X: rows in 3 groups, each row roughly a mix of its group's directions:
X (100 x 16):
0: -402  -75  146 -118  -42  597   93  264 -245  260  -57  267 -124   12  135  206
1:  -98   49  -56   58  -26  457 -113  371 -140  266   36  -72 -344 -552 -127   45
2: -190  -87 -122  315   11  544  152  -14 -264  238 -257   29 -170 -421   16  202
3:  260 -233  211    2   41 -494 -268 -231  118 -310  -23  -23 -369  219 -107 -269
4: -270  262  117 -161  159  137  122  226  314  136  377  395  308  290  -55  169
5:  314 -263  -30  -31 -175  -38 -420  187   20  191  -67  -89 -551 -388  -23    7
6: -101   -7 -195   51   27  499  146   59 -302  261 -185   53  197 -420  267  329
7:  144 -105  347  228  177 -294 -299   22   64 -210  -78   78 -309 -208  170 -526
8: -285  -50  326  255  252 -215  170 -346   90 -281   41  249   48  448  -74 -212
9: -462  153   13  397  127  175  385   15  303    6  105  156   12   40 -400  194
10:  274  194   99 -179 -207 -453 -175  235  336 -101  142 -100  131  229   92 -444
11:  200 -302   98    6 -165 -491  -96 -236  -10 -383  -56 -354 -318   79  -98 -227
12: -280  244    7  213   75  392  162  348  -60  252  -25  102  284 -436  272  -62
13:  452   98 -289 -400 -330 -139 -270  233  -26  106   53 -416  -50 -102  -41  -56
14: -222  183 -248    5   40  502  300   17 -227  264  -59   54  403 -110  122  335
15:  -80 -253  419  272  238 -342  -89 -254  185 -259  -33  321 -222  194   73 -231
16:  288  -40  164   21 -130 -528 -204  -30  125 -286  -35 -241 -128   90   62 -530
17:  194 -274  197  201   79  -44 -337 -234 -154  -47 -294  142 -587    1  -44 -264
18: -305   35  -80  -30 -183  353  122  491   79  268  198  -88  -81 -424 -114  277
19:  -54 -129  393 -291   45 -435 -213  113  170 -197  389   90  -35  335  108 -237
20:  349  171   19 -261 -271 -284 -313  342  257   -3  166 -204 -180   74 -115 -378
21:   63 -124 -118   29 -371  -96  -53  135 -116  -70  -10 -584 -400 -282 -304 -152
22: -147  269 -150 -312  -81  -16  181  353  234   88  401  -93  472   14  -44  287
23:   35  113 -389  -36 -285    9  260  138  -84  -18  -12 -576  274 -373  -30  170
24:  123   98  288 -198  198 -172 -233  264  424    9  244  491   63  145  245 -110
25:  407 -263   76  -42  -64 -131 -372 -201 -289  -65 -299  -78 -359  -52  231 -325
26: -359  -55  304   86  170  324  -48  193  160  208  191  493 -326   75 -188  129
27:  480 -102  -42  -99   13 -143 -275 -317 -280 -108 -433    2  -87  179  282 -267
28: -302   47  344  -92  181 -231   46  -84  117 -243  280  189   22  580 -178 -216
29: -249    9  -66  187  -81  165   81  176  228  123  192  -69 -398 -167 -627  238
30: -188  137 -281  -90 -158  520  158  279 -151  338   70 -129   41 -275 -158  341
31:  402 -110   41    8   19 -241 -268 -311 -276 -191 -370 -101 -147  106  222 -415
32:  172   75  240 -221   62 -361 -253  201  485  -41  241  339  -20  323   36 -144
33:  -72  174 -387  -60 -263  182  270  257   31  110   86 -423  167 -330 -219  321
34: -394  254    3  -96   99   34  341  150  214   -9  361   90  484  208 -124  248
35: -165  -37  379  -12  237 -299  -41 -215   96 -191  167  327  104  539   60 -256
36: -319   96  -85   56  -33  202  194  242  321  180  324   76  -92  -67 -482  407
37: -118 -257 -136  244 -164  202   69  105  -14  133  -39 -203 -363 -573 -206  335
38: -229   -5  131  211  202   93  110 -475 -278 -124 -148  123 -118  506 -269 -209
39:  354  250 -140  -38   87 -539  -48 -172  318 -210  159 -128  347  181  -77 -180
40: -109   62  248 -258  185  143  -65  -53  -39   66    8  527  129  608  202  -46
41: -106  -33 -313   12   20  297  297 -425 -369   57 -190  -96  235  177 -100  411
42:  204  126 -280 -248 -336  -50  -39  444  200  149  207 -384   87 -358   12  134
43: -151  204  -88 -196 -106 -256  310  -51  -42 -223  158 -321  567  348   46  -82
44:    9 -250  224 -328 -193  -22 -346  419  -62  116  308 -129 -371 -224  183 -115
45: -221  177  143 -163  131 -259  192 -130   98 -227  281   69  428  560  -56  -88
46: -256  181 -153 -164 -134  266  191  465  143  225  337 -119  194 -259  -78  344
47:  601  -78 -186  150   51 -403 -261 -260  127 -118 -174 -142  -58 -292  100 -115
48:   73  286 -141 -336 -103  -91  155  -39 -199 -135  -65 -227  532  417  214 -191
49:  222  -67  150 -180   57 -243 -198 -359 -311 -237 -144  -34  -22  466  114 -415
50:  254  313 -437 -387 -208  259  102  116 -151  138 -185 -182  345  119   80  177
51:  -65  176   60  -78   -3 -401   97 -198   46 -292  114 -189  188  571 -247 -324
52: -429 -179  318  -37  166  -63  205  -49   77  -33  282  344  356  223  329  183
53:  295  -30  106   20  107 -240 -305 -313   -4 -134 -197  131 -363  426 -237 -339
54:  195  -73   10   90   69  402 -301  159   -2  290 -193  318 -486 -339   -2   97
55:  230 -234  213  108   99 -311 -269 -406 -122 -204 -213   89 -309  281   25 -353
56: -268 -186  129  293  176  444  -41  -48 -190  191 -182  301 -446 -190 -145  154
57: -447  226  -59   17   79  384  348  288  116  137  190  135  270 -118 -108  346
58:  186  198   39 -162 -173  -40 -355  499  271  194  193  -35 -342  -97 -259 -258
59: -126  110  -34  133  -15 -184   17  172  538   50  271   42 -218   90 -594  174
60:  251  -10 -208  -75 -141 -205   75 -102 -266 -162 -198 -435  386 -227  433 -116
61:  -69  143 -109   92 -336  141   31  434  -78  138   12 -462  -80 -487  -52 -253
62:  181  137   29 -184   30 -424   -4 -284   18 -284   53  -88  307  554  -10 -278
63: -428   31  -80  149 -221  -42  341  165   17 -109  237 -504   28 -193 -384   55
64:  144 -370  258  254  112 -145 -241 -360 -182 -121 -271  142 -393   24  176 -282
65:  287  199 -370 -368 -310   29  -78  357   27  183  122 -378  164 -230  -11  144
66:  291   53 -216 -273 -378 -135 -233  303   91  114  181 -458 -252 -116 -227  -90
67: -144 -238  194  270  145  -20 -118  -81  291   67  147  316 -518  -10 -421  175
68:  100 -440  100  217  -66  -91 -143 -274 -345 -127 -355 -169 -387 -240  174 -144
69:  120   87  286  -24  112 -452 -109   48  361 -179   90  271  240  268  303 -341
70:  312 -167  201  -51   41 -401 -261 -311 -107 -265 -163    4 -139  300  173 -417
71:  199  115  196  -54  344   -4 -270   32  329  145  137  647   56  161  188   -8
72:  140  -55 -230  -78 -224  274 -153  373  -23  320   -5 -175 -244 -544   -6  242
73:  182  132 -262  -81   45    7  131 -501 -252  -32 -221  -38  385  501    4   83
74: -125  255 -218 -207 -188   30  127  429  309  166  392 -199  172  -83 -290  270
75:  528  -60 -157 -194 -295 -298 -337  173  133    9  -40 -319 -246 -210   34 -162
76:  115  299 -373 -276 -164 -103  251   45   51  -48   80 -329  581  125   22  153
77: -106   18 -382  -29 -143  418  245 -166 -372  181 -124 -276   54  -39 -249  384
78:  -77  166  -24  -86   58 -270  297 -130  122 -184  189  -34  702  243  234   44
79: -309  -22 -100  244  210  284  362 -315 -278   41 -204  129  386  -21  188  272
80: -130  118 -216   72 -397  167  169  321 -141  129   -7 -546   21 -402 -103  -98
81: -140   23 -164   25 -127  306   63  442  171  304  153  -52  -80 -509  -87  374
82: -165  -55  265  156  298  -68  109 -461 -195 -248 -157  283  122  446   98 -217
83:  140  -41 -227  -13 -179  261 -156  368   67  309  -51  -98 -296 -556  -78  263
84: -330   71 -121  192  -13  493   80  269 -124  342  -10  -13 -171 -401 -247  213
85:  359 -215  -63   38  -84 -246 -153 -318 -333 -197 -386 -287  -75  -82  282 -268
86:  245  305  -93 -253  110  -50   -7 -138   88   52    1  267  511  524  200  -32
87: -267  -58  221  240  196   52  -19  172  425  140  363  373 -223 -187 -251  216
88:  409  -96 -186  -50 -167  -21 -157 -187 -405  -71 -475 -312 -128 -113  219 -216
89:  186 -143  226  104  -80 -569 -168  -93  141 -338  -40 -186 -189   83   40 -468
90:  134  209  -54 -312 -173 -433  -24  164  312 -154  353 -262  193  321 -190 -139
91:  131 -165  352   96  130 -522 -126 -124  209 -360   -2  124  -28  103  289 -368
92: -260  227   18  -64   92  232  173  389  295  206  383  231  334 -168   65  276
93:  128   80  145   44   13 -512   27 -185  186 -248  -55   37  362  388  242 -365
94:  165  231   91  -19   -6 -172   49  113   34 -124  -33  -43  495  -53  572 -435
95:  486   34 -123 -162 -115 -382 -209 -301 -109 -185 -175 -240   20  317    2 -330
96:  192 -106  307  -12   41 -534 -282   24  329 -239   86  115 -231  187   12 -365
97:  269  203   36 -354 -159 -219 -299  348  407  101  270   99 -100  275 -167 -147
98:  -47  316   77 -117   83  255  -39  504  197  257  185  294  283 -223  329  -64
99:  -32  109  299  -49  329  -42 -153  197  353   77  162  615  137  106  271  -33

one row of each group, then the others: which group is each in?
 228 -234  -85  160 -150  156 -229  159  -23  203 -214  -76 -461 -580   83   65 -> L
-295  114  131  -43  146  242   52  190  330  211  311  467  -63  219 -275  289 -> P
 -71   86 -350 -317 -330  300  191  199  -34  228  163 -257   94   12 -241  441 -> C

 331  231  -57 -457 -182 -248 -150  180  321   20  227   42  212  431   15  -69 -> C
-233  190 -134  -52  118  546  113  237  -32  369   87  285  176 -154    3  380 -> C
 399 -175   53  -76   76   70 -335 -249 -281   30 -440  233 -248  117  318 -175 -> P
 425  -81 -328   15 -298   70 -188   68 -117  180 -237 -359 -229 -450   50   11 -> L
 -32 -126 -121  197 -106 -194  304 -458 -297 -277 -266 -379  284  101  136  -84 -> C
-370  293 -157  -64   31  347  398  191   -5  112  170    4  461  -21  -48  304 -> L
-254 -148  109   81   35  540  -96  151 -308  230 -100  113 -493 -247  -95   61 -> L
  44  154   91   81 -265 -142 -103  490  140   15   76 -317  -74 -391   90 -493 -> C
-450   33  130  144  269  117  329 -315 -148  -45  107  232  405  332   37  134 -> L
